A =
array([[117, 103, 123,  90, 140, 156,  92, 112, 114, 127, 164,  93],
       [104,  77,  45,  99, 162,  75, 174,  48,  86, 110, 144,  95],
       [104,  66,  95, 131,  70,  96, 179,  13,  81, 104, 149, 156],
       [122, 100, 123,  95, 138, 155,  90, 116, 116, 127, 167,  96],
       [103,  77,  46,  98, 164,  74, 175,  52,  86, 110, 142,  92],
       [ 99,  69,  52, 105, 142,  81, 178,  31,  85, 108, 144, 104],
       [152, 108, 166, 147,  40,  97, 145,  96,  48, 107, 152, 212],
       [134,  94, 126, 106, 129, 154,  87, 118, 126, 126, 168,  99],
       [175, 144, 127, 107, 168,  62, 121, 194,  46, 116, 142, 142],
       [147, 120,  73,  90, 207,  56, 141, 149,  66, 116, 140,  96],
       [135,  93, 150, 146,  34,  99, 157,  60,  59, 105, 152, 204],
       [104,  66,  97, 131,  70,  95, 177,  12,  80, 104, 149, 158],
       [100, 148, 124, 140,  92, 108, 143, 128, 130, 108,  95, 120],
       [178, 146, 133, 110, 162,  63, 122, 195,  44, 115, 141, 150],
       [107,  70, 103, 133,  61,  98, 176,  15,  78, 104, 150, 165],
       [114,  74, 119, 139,  49,  99, 173,  25,  72, 102, 150, 178]])
Rows and columns are counted from 1.
(1, 1) = 117
(7, 10) = 107
(11, 5) = 34
(5, 12) = 92
(3, 6) = 96
(12, 9) = 80
(5, 2) = 77
(2, 11) = 144
(1, 8) = 112
(7, 5) = 40
(16, 5) = 49
(14, 7) = 122
(10, 10) = 116
(13, 12) = 120
(10, 3) = 73
(2, 12) = 95
(7, 6) = 97
(16, 8) = 25
(9, 6) = 62
(14, 6) = 63
(2, 9) = 86
(8, 4) = 106
(7, 3) = 166
(15, 2) = 70
(4, 7) = 90
(11, 6) = 99
(9, 2) = 144
(8, 3) = 126
(15, 4) = 133
(9, 1) = 175
(14, 12) = 150
(4, 6) = 155
(6, 12) = 104
(3, 7) = 179
(8, 7) = 87

data =
[[ 0.85 -0.11 -0.35  0.36 -0.28 -4.94 -3.02 -1.73 -3.28 -3.37 -1.98  0.70
   1.90]
 [-2.59  0.80 -1.17 -0.85  1.47 -2.80  0.30  2.72  1.58 -1.67 -1.73 -0.14
   3.96]
 [-0.84  1.07  2.20  1.26  5.90 -0.12 -1.88 -0.93 -1.84 -1.23  1.69  1.50
   0.63]
 [-4.68 -0.02 -1.95  1.41  3.36 -2.13 -0.02  3.22 -0.86  0.06  2.04 -3.56
  -3.16]
 [ 0.80 -1.04  0.85 -0.07  2.16 -2.78 -3.15 -2.32 -2.57 -2.06 -1.25  0.36
   1.23]
 [-1.96 -0.69 -0.24 -1.31  0.88 -3.66  1.19  0.61 -0.41 -1.84 -1.13  0.78
   2.42]
 [-3.58 -0.75  2.81  2.00 -0.47 -2.30 -3.83 -0.76  3.73  1.00  0.49 -0.68
  -1.87]
 [-0.61 -0.48 -1.46 -2.80 -3.03  0.74 -2.65  0.30  0.23  1.21 -4.85 -2.25
  -1.16]
 [-0.72 -1.46  3.80  1.90  3.97 -2.05 -2.52  0.90 -0.30 -0.80  0.49 -2.18
   0.95]
 [ 0.58  0.35 -1.45 -0.40 -0.35  0.35  0.06  0.38 -0.43 -0.40 -1.78  0.26
   1.16]
 [-0.80  0.34 -1.16 -0.17  1.16 -0.79  0.83  1.38  0.08  0.68  1.49 -1.41
  -0.61]
 [ 0.48 -0.25 -0.55 -0.08  0.64  0.71 -0.19 -0.92 -1.27  0.17  0.39  0.34
   0.24]
 [ 6.41  6.04  0.49  3.40 -2.54 -3.54 -2.39 -3.42 -4.17  2.28 -3.09 -2.60
   0.43]
 [-6.23  3.08  3.89 -1.95  0.24 -2.82  2.53 -0.87  1.56 -0.22  1.48 -0.40
   1.44]
 [-1.09 -0.26  3.18 -0.37  0.75 -1.50 -4.14 -1.55  0.37 -1.00  1.33  2.68
   1.60]
 [-2.05  0.21  2.46  0.31  3.29 -2.16 -3.46  0.93  0.64  2.80  1.83 -5.97
   1.06]]
Indices start at 1.
(1, 1)	0.85
(11, 9)	0.08
(4, 5)	3.36
(16, 6)	-2.16
(7, 6)	-2.30
(3, 11)	1.69
(6, 9)	-0.41
(5, 5)	2.16
(11, 6)	-0.79
(15, 9)	0.37
(11, 5)	1.16
(10, 4)	-0.40
(8, 12)	-2.25
(11, 10)	0.68
(16, 8)	0.93
(14, 4)	-1.95
(15, 2)	-0.26
(12, 12)	0.34
(3, 4)	1.26
(15, 1)	-1.09
(11, 2)	0.34
(15, 10)	-1.00
(8, 4)	-2.80
(10, 9)	-0.43
(6, 12)	0.78
(1, 10)	-3.37
(1, 11)	-1.98
(5, 11)	-1.25
(6, 3)	-0.24
(9, 9)	-0.30
(5, 8)	-2.32
(13, 7)	-2.39
(4, 12)	-3.56
(15, 12)	2.68
(12, 9)	-1.27
(14, 2)	3.08

X = [[-127.44, -132.95, -74.36, -160.64, -168.44], [-102.54, -123.82, -102.89, -109.44, -74.66], [-93.11, -110.10, -120.81, 198.74, -125.31], [-105.18, -52.91, -59.97, -248.19, -100.32], [-140.40, -214.52, -168.10, -189.63, -112.91]]
Rows and columns are counted from 1.
row 1 col 1 -> -127.44
row 1 col 3 -> -74.36
row 2 col 5 -> -74.66
row 4 col 4 -> -248.19
row 3 col 1 -> -93.11
row 4 col 3 -> -59.97
row 2 col 1 -> -102.54
row 1 col 2 -> -132.95
row 4 col 2 -> -52.91
row 5 col 1 -> -140.40
row 1 col 4 -> -160.64
row 5 col 3 -> -168.10
row 3 col 3 -> -120.81
row 3 col 4 -> 198.74
row 5 col 4 -> -189.63

grid =
[[-10.86  27.04 -15.66  -1.68  14.79  21.53  20.91]
 [-10.89   9.86  -2.85  -0.17   1.21   2.22  -0.96]
 [ -3.09  -0.48   2.74  17.14   2.79   3.58   5.55]
 [ 27.58  -5.05  -5.13   7.20 -19.42   1.28   7.55]
 [ -7.41  -4.79   3.47   8.26  15.23  -3.39   5.29]
 [  6.68  -2.08   1.50  -1.80  10.78   4.92  -5.65]
 [ 21.26   8.21 -12.44  -5.67 -11.97 -15.19   4.68]
 [  4.97   4.53   0.19  -2.58  -2.66   0.48  -1.65]
 [  6.69  -9.01  10.27  -6.27   0.13   8.80  18.53]
 [ -5.38   1.84   1.20 -10.91  15.04  13.03  -2.33]]
Rows and columns are counted from 1.
(1, 1)	-10.86
(10, 1)	-5.38
(3, 6)	3.58
(3, 5)	2.79
(9, 3)	10.27
(9, 4)	-6.27
(3, 7)	5.55
(4, 1)	27.58
(5, 6)	-3.39
(6, 2)	-2.08
(8, 1)	4.97
(4, 5)	-19.42
(6, 5)	10.78
(2, 7)	-0.96
(5, 3)	3.47
(9, 2)	-9.01
(2, 1)	-10.89
(7, 5)	-11.97
(1, 4)	-1.68
(8, 6)	0.48
(6, 3)	1.50
(3, 4)	17.14
(5, 4)	8.26
(2, 2)	9.86
(4, 2)	-5.05
(5, 7)	5.29
(7, 4)	-5.67
(3, 1)	-3.09
(5, 5)	15.23
(3, 3)	2.74
